In the data rows, 500 means zero.
How far apart are the two rows of each pair, measured in a hidden way? 0 means very close, and 30 very far. Two or three weighted sums of its numbers give each row a place; it is the straight-line distance between the places.
array([499, 501, 650, 546, 400, 577, 631, 531, 767, 475, 396, 452])
array([501, 430, 318, 298, 670, 500, 428, 334, 358, 682, 390, 353]) -> 17
array([580, 693, 664, 572, 378, 524, 622, 526, 673, 481, 409, 451])
array([443, 537, 325, 316, 674, 411, 457, 342, 282, 685, 392, 351]) -> 26
array([578, 601, 475, 600, 493, 502, 516, 638, 453, 356, 690, 686])
array([463, 518, 326, 330, 676, 368, 524, 338, 271, 684, 383, 356]) -> 13
array([527, 458, 577, 543, 443, 463, 418, 543, 597, 495, 490, 475])
array([538, 573, 572, 535, 367, 547, 579, 529, 565, 405, 633, 646]) -> 9
array([461, 484, 483, 438, 466, 508, 482, 508, 472, 555, 439, 413])
array([561, 597, 610, 540, 356, 622, 573, 495, 558, 422, 467, 594]) -> 10
array([533, 596, 578, 530, 384, 550, 593, 540, 526, 398, 600, 640])
array([456, 450, 359, 315, 705, 299, 312, 277, 406, 651, 394, 334]) -> 7
array([319, 277, 649, 612, 372, 523, 420, 547, 616, 485, 381, 468])
array([510, 478, 350, 354, 703, 482, 389, 305, 350, 670, 391, 338]) -> 8
array([440, 515, 327, 356, 675, 381, 538, 341, 302, 695, 401, 356])
array([438, 373, 613, 605, 385, 621, 515, 516, 538, 470, 389, 455]) -> 12
array([535, 612, 470, 594, 495, 510, 501, 648, 453, 356, 686, 672])
array([528, 515, 609, 506, 372, 587, 633, 498, 735, 464, 454, 465]) -> 21
array([474, 452, 328, 343, 667, 487, 429, 336, 352, 689, 399, 350])
array([550, 593, 517, 565, 437, 530, 521, 612, 588, 387, 666, 649]) -> 7
array([594, 453, 475, 589, 498, 484, 588, 652, 444, 366, 674, 661])
array([635, 648, 470, 595, 514, 430, 432, 666, 463, 370, 657, 659]) -> 10
array([455, 546, 606, 526, 369, 512, 509, 553, 539, 418, 525, 561])
array([369, 421, 667, 575, 384, 468, 455, 523, 592, 464, 397, 446]) -> 4
array([440, 343, 328, 344, 671, 429, 156, 329, 459, 689, 414, 353])
array([462, 525, 315, 347, 685, 404, 475, 340, 268, 680, 401, 345]) -> 14
array([487, 431, 328, 317, 686, 470, 444, 334, 399, 681, 386, 328])
array([596, 707, 662, 582, 382, 514, 583, 529, 673, 482, 412, 454]) -> 24
array([386, 425, 670, 590, 384, 483, 458, 551, 589, 474, 407, 458])
array([385, 432, 676, 579, 379, 467, 480, 541, 597, 476, 397, 459]) -> 2
array([488, 388, 616, 547, 387, 563, 577, 525, 360, 486, 439, 491])
array([530, 460, 595, 586, 394, 572, 580, 585, 412, 392, 517, 586]) -> 5
array([490, 418, 321, 333, 667, 497, 434, 335, 362, 692, 405, 342])
array([450, 497, 322, 328, 674, 359, 533, 340, 244, 697, 397, 342]) -> 13
array([617, 616, 483, 574, 514, 506, 602, 650, 461, 356, 656, 635])
array([434, 434, 656, 624, 377, 624, 494, 531, 568, 474, 394, 457]) -> 5
array([589, 688, 666, 567, 378, 521, 608, 537, 664, 475, 416, 465])
array([496, 495, 665, 551, 384, 566, 619, 529, 784, 480, 385, 477]) -> 12
array([508, 493, 680, 558, 368, 559, 628, 532, 787, 477, 404, 448])
array([593, 634, 623, 547, 366, 532, 613, 538, 568, 408, 567, 583]) -> 12
array([514, 501, 663, 567, 378, 545, 631, 534, 792, 471, 414, 453])
array([532, 571, 563, 551, 373, 538, 575, 535, 570, 409, 621, 641]) -> 12
array([502, 430, 328, 312, 671, 501, 424, 339, 387, 682, 398, 353])
array([551, 507, 598, 570, 413, 499, 438, 571, 559, 446, 550, 539]) -> 15
array([524, 621, 483, 455, 519, 498, 563, 424, 468, 507, 529, 538])
array([412, 510, 327, 340, 672, 381, 550, 334, 296, 681, 383, 342]) -> 12
array([410, 496, 592, 457, 409, 484, 647, 543, 576, 498, 419, 451])
array([392, 404, 667, 569, 384, 485, 472, 540, 566, 473, 390, 441]) -> 10
array([463, 444, 339, 353, 685, 450, 351, 310, 408, 674, 421, 367])
array([580, 616, 476, 588, 507, 523, 558, 649, 600, 347, 681, 673]) -> 2
array([554, 609, 483, 585, 506, 530, 513, 652, 583, 357, 698, 674])
array([498, 489, 669, 584, 367, 565, 623, 529, 792, 483, 411, 462]) -> 17
array([575, 610, 489, 589, 498, 528, 538, 655, 601, 355, 687, 684])
array([642, 615, 478, 595, 491, 502, 586, 650, 468, 356, 696, 673]) -> 4
array([569, 604, 470, 595, 495, 469, 488, 663, 456, 353, 698, 684])
array([559, 523, 603, 528, 391, 582, 540, 516, 569, 480, 511, 507]) -> 14
array([420, 531, 591, 483, 377, 542, 569, 560, 472, 492, 424, 459])
array([465, 522, 325, 340, 673, 391, 465, 338, 266, 687, 387, 358]) -> 10
array([500, 537, 627, 565, 373, 545, 554, 564, 546, 456, 517, 553])
array([454, 457, 636, 589, 391, 632, 510, 538, 583, 437, 469, 493]) -> 7
array([449, 363, 326, 336, 667, 407, 165, 334, 462, 679, 402, 346])
array([554, 613, 474, 577, 493, 480, 492, 655, 464, 357, 683, 688]) -> 12
array([525, 560, 622, 599, 352, 617, 576, 509, 556, 451, 446, 514])
array([589, 551, 625, 622, 411, 548, 482, 562, 550, 427, 569, 562]) -> 16
array([461, 499, 344, 354, 695, 371, 328, 295, 406, 684, 460, 361])
array([386, 419, 669, 572, 383, 492, 463, 527, 577, 477, 397, 456]) -> 19
array([509, 486, 676, 568, 379, 565, 604, 540, 804, 479, 403, 464])
array([537, 567, 590, 566, 389, 613, 577, 598, 583, 398, 553, 590]) -> 20
array([560, 627, 480, 581, 507, 516, 528, 643, 603, 362, 688, 672])
array([443, 444, 581, 535, 397, 543, 535, 542, 648, 492, 420, 448]) -> 9
array([444, 457, 324, 343, 684, 469, 349, 344, 343, 686, 389, 354])
array([434, 388, 374, 354, 700, 408, 167, 247, 429, 655, 422, 355]) -> 10
array([565, 497, 625, 590, 416, 536, 466, 568, 594, 444, 510, 511])
array([537, 568, 600, 497, 365, 568, 620, 531, 549, 403, 570, 597]) -> 20
array([583, 697, 676, 580, 374, 510, 584, 534, 660, 473, 417, 442])
array([441, 432, 315, 328, 674, 435, 369, 335, 366, 682, 382, 360]) -> 28
array([532, 514, 358, 332, 710, 473, 351, 291, 384, 657, 397, 338])
array([419, 341, 328, 316, 678, 407, 148, 312, 439, 679, 378, 362]) -> 11
array([616, 585, 504, 630, 490, 537, 639, 604, 523, 389, 623, 629])
array([536, 502, 537, 509, 538, 538, 483, 390, 521, 621, 434, 381]) -> 19
array([537, 590, 473, 583, 487, 484, 481, 645, 471, 352, 687, 682])
array([575, 687, 667, 577, 380, 534, 620, 529, 672, 471, 402, 455]) -> 22
array([561, 617, 472, 584, 495, 508, 504, 643, 493, 355, 679, 673])
array([432, 416, 644, 632, 383, 623, 485, 523, 559, 475, 407, 465]) -> 6
array([488, 442, 366, 381, 700, 499, 434, 275, 434, 673, 436, 371])
array([440, 361, 314, 361, 668, 429, 173, 336, 492, 687, 392, 349]) -> 11
array([613, 621, 468, 587, 510, 397, 434, 640, 495, 392, 661, 648])
array([592, 588, 456, 551, 497, 429, 431, 609, 522, 404, 625, 631]) -> 6
array([460, 440, 342, 346, 696, 456, 394, 287, 408, 681, 405, 386])
array([542, 530, 612, 497, 373, 594, 653, 494, 696, 433, 545, 505]) -> 14
array([438, 545, 328, 335, 687, 409, 477, 337, 267, 689, 411, 345])
array([443, 536, 325, 342, 677, 358, 512, 332, 365, 685, 398, 343]) -> 9
array([456, 390, 585, 579, 390, 571, 526, 543, 545, 486, 405, 443])
array([490, 542, 619, 638, 370, 618, 562, 548, 600, 447, 445, 517]) -> 9
array([440, 398, 601, 568, 386, 572, 509, 533, 520, 476, 405, 464])
array([599, 605, 502, 586, 504, 519, 514, 637, 554, 352, 657, 640]) -> 11
array([625, 626, 475, 600, 512, 506, 591, 649, 473, 358, 710, 666])
array([555, 594, 470, 594, 492, 491, 488, 645, 456, 357, 700, 681]) -> 9
array([565, 589, 486, 583, 506, 532, 510, 639, 595, 359, 678, 671])
array([449, 516, 481, 452, 480, 436, 588, 501, 386, 569, 474, 409]) -> 14
array([508, 519, 676, 553, 375, 564, 630, 528, 803, 474, 399, 460])
array([582, 606, 471, 604, 485, 484, 516, 656, 470, 360, 692, 678]) -> 17
array([493, 403, 635, 585, 389, 563, 594, 537, 395, 449, 456, 504])
array([416, 392, 638, 624, 387, 626, 496, 542, 564, 475, 376, 460]) -> 8
array([590, 694, 664, 561, 378, 515, 619, 529, 641, 454, 474, 469])
array([285, 241, 661, 612, 386, 508, 451, 526, 571, 482, 407, 460]) -> 25
array([553, 603, 467, 578, 500, 509, 498, 651, 465, 351, 674, 677])
array([433, 544, 328, 366, 679, 414, 466, 324, 278, 674, 387, 338]) -> 8
array([464, 461, 547, 494, 414, 550, 549, 541, 548, 524, 455, 452])
array([382, 408, 664, 576, 371, 488, 482, 537, 582, 483, 395, 471]) -> 9
array([464, 367, 322, 340, 678, 414, 143, 329, 474, 683, 391, 338])
array([498, 484, 661, 533, 386, 567, 623, 524, 775, 468, 383, 456]) -> 10
array([507, 540, 618, 627, 355, 627, 583, 511, 581, 460, 400, 491])
array([550, 513, 607, 467, 372, 584, 638, 499, 722, 451, 509, 491]) -> 16
array([294, 258, 659, 612, 374, 504, 406, 547, 608, 481, 415, 457])
array([553, 577, 473, 596, 481, 477, 496, 649, 465, 355, 684, 674]) -> 4
array([567, 594, 478, 596, 501, 512, 529, 653, 585, 360, 682, 687])
array([523, 591, 609, 541, 375, 555, 577, 554, 519, 428, 535, 593]) -> 13
array([433, 487, 327, 326, 679, 290, 381, 326, 386, 683, 408, 329])
array([558, 568, 508, 532, 462, 458, 453, 571, 511, 421, 605, 601]) -> 11
array([401, 426, 665, 567, 372, 472, 451, 536, 602, 478, 408, 457])
array([469, 423, 330, 332, 669, 477, 367, 334, 376, 687, 392, 339]) -> 11
array([331, 317, 621, 624, 389, 525, 424, 551, 605, 482, 407, 462])
array([474, 489, 605, 550, 387, 597, 528, 574, 591, 408, 540, 545]) -> 5
array([432, 515, 312, 326, 671, 354, 545, 337, 269, 685, 406, 341])
array([516, 489, 341, 345, 687, 504, 412, 334, 344, 682, 386, 338]) -> 16
array([525, 498, 631, 523, 391, 582, 629, 525, 786, 475, 420, 457])
array([459, 424, 325, 334, 673, 432, 351, 333, 381, 682, 399, 318]) -> 13
array([572, 564, 609, 459, 354, 575, 646, 518, 574, 409, 572, 560])
array([547, 587, 488, 600, 490, 565, 583, 667, 589, 353, 634, 632]) -> 14
array([497, 486, 675, 578, 389, 558, 642, 543, 800, 480, 393, 443])
array([445, 447, 319, 337, 679, 460, 352, 327, 367, 692, 418, 349]) -> 17
array([420, 393, 576, 576, 431, 513, 391, 564, 587, 503, 434, 465])
array([451, 534, 327, 319, 681, 354, 516, 329, 307, 687, 415, 357]) -> 13
array([461, 428, 324, 312, 676, 471, 348, 336, 367, 683, 417, 350])
array([557, 494, 625, 608, 419, 555, 476, 575, 574, 447, 529, 505]) -> 20
array([625, 643, 480, 593, 502, 485, 521, 659, 523, 359, 669, 686])
array([575, 553, 470, 511, 492, 406, 404, 584, 515, 441, 611, 603]) -> 6
array([586, 438, 478, 604, 498, 487, 599, 642, 427, 358, 646, 650])
array([577, 495, 625, 592, 420, 549, 466, 572, 560, 440, 547, 535]) -> 21
array([536, 616, 568, 533, 388, 557, 559, 542, 541, 386, 607, 638])
array([566, 590, 478, 563, 513, 534, 535, 659, 599, 355, 704, 664]) -> 13
array([645, 627, 476, 585, 485, 501, 583, 659, 458, 362, 695, 669])
array([476, 475, 575, 503, 415, 576, 575, 552, 499, 498, 422, 460]) -> 12
array([481, 409, 320, 326, 672, 480, 438, 334, 353, 694, 408, 342])
array([523, 571, 581, 526, 356, 561, 575, 525, 552, 400, 626, 632]) -> 10
array([570, 616, 466, 586, 497, 468, 483, 646, 479, 352, 697, 681])
array([571, 409, 471, 570, 493, 479, 570, 658, 441, 363, 703, 681]) -> 7
array([479, 422, 327, 337, 676, 497, 431, 341, 366, 687, 415, 347])
array([449, 341, 634, 584, 383, 563, 573, 528, 381, 489, 417, 467]) -> 15
array([558, 538, 600, 519, 378, 567, 548, 526, 491, 431, 601, 621])
array([460, 553, 484, 431, 473, 489, 554, 504, 348, 563, 460, 395]) -> 13
array([441, 404, 606, 594, 391, 598, 516, 533, 541, 471, 401, 459])
array([574, 544, 610, 577, 393, 528, 526, 570, 559, 425, 543, 564]) -> 14
array([464, 449, 324, 342, 668, 455, 362, 330, 375, 689, 399, 339])
array([431, 371, 369, 340, 711, 390, 183, 264, 433, 656, 392, 349]) -> 7
array([588, 619, 606, 573, 401, 535, 622, 549, 609, 424, 546, 576])
array([547, 607, 476, 577, 486, 519, 506, 648, 472, 351, 653, 684]) -> 24
array([578, 554, 478, 508, 497, 459, 452, 564, 537, 443, 612, 596])
array([493, 412, 323, 339, 671, 510, 441, 323, 373, 687, 384, 339]) -> 8
array([289, 232, 667, 578, 379, 492, 415, 540, 566, 475, 397, 461])
array([473, 440, 320, 317, 677, 462, 383, 334, 365, 682, 398, 347]) -> 10
array([611, 627, 487, 596, 493, 496, 509, 655, 542, 358, 678, 648])
array([557, 582, 472, 605, 500, 496, 494, 653, 447, 358, 685, 683]) -> 9
array([507, 424, 507, 452, 552, 517, 416, 329, 499, 609, 514, 461])
array([390, 404, 627, 529, 431, 437, 479, 479, 564, 516, 382, 430]) -> 29
array([545, 600, 593, 541, 354, 560, 592, 530, 516, 401, 580, 623])
array([506, 446, 609, 552, 396, 562, 573, 573, 426, 409, 515, 565]) -> 12
array([539, 607, 578, 569, 385, 547, 559, 549, 629, 419, 614, 585])
array([494, 539, 597, 531, 367, 554, 545, 572, 568, 407, 581, 592]) -> 17
array([560, 594, 468, 592, 492, 496, 485, 651, 461, 358, 685, 681])
array([465, 418, 598, 521, 389, 564, 565, 554, 538, 484, 415, 450]) -> 8
array([474, 399, 616, 535, 380, 560, 580, 529, 346, 482, 422, 486])
array([453, 466, 310, 336, 671, 459, 359, 332, 355, 686, 408, 345]) -> 18
array([559, 593, 477, 591, 498, 494, 501, 643, 462, 349, 688, 677])
array([458, 454, 321, 330, 679, 435, 344, 335, 364, 686, 392, 348]) -> 7
array([450, 509, 327, 334, 689, 367, 523, 330, 272, 686, 399, 350])
array([607, 438, 475, 599, 493, 482, 548, 650, 430, 363, 691, 668]) -> 12
array([516, 557, 610, 529, 369, 542, 554, 552, 542, 434, 534, 587])
array([473, 444, 311, 345, 671, 479, 345, 331, 359, 692, 392, 347]) -> 10
array([652, 611, 482, 589, 505, 510, 602, 641, 476, 360, 658, 636])
array([437, 408, 548, 541, 436, 514, 369, 560, 549, 514, 422, 465]) -> 7
array([445, 441, 318, 349, 668, 433, 356, 338, 364, 683, 404, 345])
array([572, 601, 480, 583, 504, 510, 525, 655, 604, 355, 676, 684]) -> 6
array([594, 603, 474, 590, 493, 474, 496, 647, 467, 356, 681, 681])
array([604, 452, 483, 589, 491, 466, 567, 652, 434, 359, 699, 675]) -> 6
array([566, 622, 479, 594, 501, 517, 526, 641, 594, 363, 686, 672])
array([399, 416, 665, 580, 373, 480, 464, 548, 584, 475, 405, 462]) -> 13
array([591, 679, 674, 591, 378, 522, 597, 539, 669, 475, 417, 441])
array([450, 512, 322, 323, 666, 394, 467, 334, 249, 682, 404, 350]) -> 29
array([494, 431, 326, 332, 671, 505, 434, 329, 367, 685, 400, 349])
array([454, 430, 356, 317, 703, 296, 323, 287, 410, 660, 419, 337]) -> 14
array([568, 578, 602, 520, 367, 614, 602, 501, 552, 405, 520, 652])
array([424, 365, 338, 330, 685, 405, 182, 302, 455, 674, 404, 346]) -> 12
array([437, 471, 332, 319, 676, 269, 351, 326, 392, 680, 398, 345])
array([442, 438, 571, 519, 393, 546, 534, 550, 620, 503, 427, 453]) -> 8
array([542, 485, 440, 394, 517, 439, 367, 509, 517, 493, 524, 527])
array([445, 497, 314, 334, 667, 371, 537, 336, 279, 694, 392, 345]) -> 7
array([524, 502, 603, 502, 396, 556, 578, 548, 402, 468, 513, 583])
array([562, 616, 473, 580, 493, 477, 495, 643, 465, 353, 702, 683]) -> 6
array([463, 507, 323, 335, 676, 351, 517, 336, 261, 693, 380, 340])
array([533, 607, 474, 598, 486, 492, 502, 644, 451, 359, 705, 679]) -> 11
array([538, 597, 488, 552, 479, 528, 535, 617, 479, 359, 623, 645])
array([468, 505, 350, 354, 703, 474, 427, 275, 430, 664, 398, 439]) -> 15
array([566, 602, 481, 592, 505, 521, 558, 639, 619, 356, 677, 670])
array([554, 547, 577, 533, 429, 483, 450, 559, 546, 442, 568, 573]) -> 9
array([508, 500, 674, 574, 380, 558, 602, 548, 797, 469, 406, 450])
array([574, 676, 666, 559, 383, 516, 602, 527, 669, 475, 444, 464]) -> 10
array([592, 576, 475, 584, 512, 519, 530, 652, 593, 355, 683, 680])
array([513, 561, 541, 551, 384, 546, 599, 541, 599, 408, 624, 639]) -> 9
array([305, 263, 658, 611, 376, 498, 421, 547, 581, 478, 399, 462])
array([393, 353, 595, 549, 395, 543, 556, 547, 727, 481, 419, 465]) -> 13
array([585, 612, 607, 530, 369, 549, 621, 530, 550, 404, 598, 613])
array([558, 603, 477, 568, 513, 535, 518, 647, 599, 360, 675, 668]) -> 12
array([563, 563, 381, 418, 606, 458, 475, 436, 536, 502, 590, 581])
array([532, 585, 543, 477, 429, 557, 570, 485, 507, 468, 568, 605]) -> 7
array([473, 459, 319, 324, 674, 440, 349, 331, 370, 685, 409, 353])
array([389, 415, 672, 579, 377, 485, 455, 541, 571, 473, 415, 455]) -> 10
array([450, 398, 607, 577, 394, 584, 513, 526, 539, 475, 390, 448])
array([554, 567, 612, 459, 358, 576, 649, 501, 632, 421, 571, 531]) -> 17
array([484, 394, 321, 340, 673, 488, 446, 324, 375, 683, 390, 348])
array([475, 431, 313, 334, 665, 507, 428, 335, 382, 687, 395, 348]) -> 1
array([607, 636, 479, 585, 508, 501, 519, 648, 541, 352, 672, 668])
array([468, 418, 327, 321, 674, 483, 425, 341, 388, 686, 406, 348]) -> 9
array([490, 476, 327, 353, 715, 380, 344, 288, 491, 628, 485, 474])
array([453, 526, 323, 337, 678, 414, 470, 337, 259, 694, 401, 346]) -> 13
array([573, 539, 602, 519, 380, 582, 561, 530, 520, 415, 649, 635])
array([511, 576, 369, 456, 587, 483, 486, 437, 516, 488, 611, 592]) -> 11
array([398, 426, 668, 573, 370, 467, 458, 528, 582, 473, 405, 470])
array([536, 583, 587, 579, 390, 581, 553, 556, 674, 424, 570, 554]) -> 19
array([586, 676, 657, 581, 370, 517, 609, 538, 677, 463, 430, 459])
array([447, 503, 322, 322, 677, 412, 451, 325, 267, 696, 387, 346]) -> 24
array([379, 524, 603, 526, 366, 546, 513, 557, 494, 478, 425, 440])
array([533, 467, 353, 335, 695, 492, 401, 294, 360, 665, 398, 356]) -> 18
array([409, 360, 592, 619, 402, 502, 416, 558, 614, 491, 423, 454])
array([514, 581, 574, 593, 410, 609, 578, 594, 587, 391, 551, 605]) -> 10
array([520, 490, 486, 459, 487, 542, 504, 499, 435, 556, 421, 409])
array([509, 486, 334, 347, 683, 512, 407, 324, 337, 682, 391, 335]) -> 6
array([489, 534, 442, 433, 589, 521, 536, 366, 471, 583, 475, 521])
array([552, 519, 472, 573, 481, 536, 577, 629, 631, 367, 669, 638]) -> 7
array([559, 551, 602, 553, 376, 584, 553, 523, 544, 433, 557, 575])
array([549, 588, 605, 493, 370, 585, 558, 511, 541, 412, 601, 643]) -> 8
array([460, 521, 322, 329, 668, 389, 471, 337, 267, 687, 416, 346])
array([504, 395, 448, 456, 613, 381, 309, 375, 572, 637, 429, 349]) -> 29
array([495, 483, 673, 585, 374, 566, 619, 527, 800, 475, 396, 446])
array([592, 577, 598, 518, 362, 566, 556, 535, 533, 419, 548, 597]) -> 20
array([316, 270, 646, 619, 382, 507, 420, 550, 588, 476, 412, 461])
array([460, 535, 326, 342, 683, 388, 471, 316, 288, 682, 413, 340]) -> 6
array([586, 610, 480, 588, 501, 530, 528, 642, 600, 360, 671, 673])
array([310, 285, 637, 609, 383, 532, 436, 556, 589, 474, 386, 476]) -> 15
array([568, 554, 610, 583, 382, 566, 546, 545, 531, 414, 588, 612])
array([471, 385, 418, 401, 691, 458, 244, 245, 465, 672, 429, 374]) -> 12
array([464, 402, 572, 521, 409, 561, 560, 545, 616, 503, 463, 456])
array([455, 436, 329, 345, 680, 449, 346, 326, 376, 686, 392, 335]) -> 7
array([631, 623, 475, 588, 494, 480, 573, 640, 454, 356, 705, 685])
array([475, 420, 549, 511, 419, 566, 562, 539, 556, 522, 436, 457]) -> 8
array([296, 257, 658, 597, 385, 520, 431, 533, 575, 477, 411, 455])
array([566, 602, 472, 599, 503, 487, 490, 659, 453, 355, 679, 675]) -> 7
array([569, 602, 467, 588, 503, 488, 489, 643, 487, 348, 703, 676])
array([437, 437, 328, 313, 676, 433, 322, 337, 364, 679, 401, 324]) -> 7
array([546, 590, 599, 528, 364, 550, 560, 533, 529, 405, 557, 618])
array([497, 428, 318, 320, 675, 518, 443, 331, 375, 683, 389, 337]) -> 13
array([443, 541, 325, 321, 671, 408, 452, 333, 259, 685, 393, 358])
array([449, 488, 633, 593, 373, 509, 498, 552, 558, 483, 442, 499]) -> 14
array([432, 411, 417, 368, 722, 303, 278, 255, 453, 662, 374, 328])
array([557, 595, 470, 574, 490, 495, 510, 663, 453, 352, 699, 678]) -> 16
array([558, 602, 473, 597, 499, 529, 527, 654, 595, 360, 710, 678])
array([474, 405, 589, 554, 386, 582, 537, 539, 547, 485, 403, 455]) -> 14
array([525, 580, 590, 529, 386, 563, 571, 508, 523, 408, 574, 629])
array([569, 600, 560, 569, 413, 577, 545, 550, 549, 383, 611, 628]) -> 7
array([465, 511, 346, 339, 726, 377, 336, 283, 422, 672, 454, 387])
array([454, 443, 327, 329, 674, 464, 351, 340, 354, 688, 414, 349]) -> 11
array([433, 544, 600, 548, 373, 533, 529, 556, 523, 454, 466, 508])
array([458, 519, 319, 328, 672, 354, 532, 333, 254, 689, 390, 343]) -> 8
array([552, 554, 610, 473, 359, 580, 617, 492, 665, 416, 541, 513])
array([585, 440, 473, 591, 501, 465, 567, 660, 400, 370, 664, 686]) -> 18
array([529, 587, 595, 514, 359, 564, 573, 539, 535, 402, 596, 623])
array([572, 705, 673, 585, 389, 511, 608, 526, 656, 470, 391, 455]) -> 17
array([275, 236, 667, 600, 370, 502, 414, 542, 571, 486, 393, 468])
array([651, 627, 477, 587, 490, 477, 563, 651, 465, 359, 708, 671]) -> 15
array([623, 606, 531, 641, 464, 522, 606, 566, 530, 396, 624, 612])
array([447, 382, 600, 571, 388, 598, 530, 530, 536, 479, 412, 448]) -> 21
array([459, 524, 321, 332, 680, 400, 474, 334, 276, 685, 392, 347])
array([478, 420, 317, 323, 677, 492, 439, 336, 364, 690, 388, 342]) -> 10
array([493, 384, 621, 565, 376, 574, 570, 524, 379, 484, 401, 461])
array([556, 599, 484, 598, 508, 507, 500, 652, 602, 355, 681, 691]) -> 17
array([464, 418, 380, 311, 710, 285, 265, 246, 411, 655, 410, 342])
array([544, 447, 554, 656, 440, 585, 591, 630, 406, 368, 590, 608]) -> 18
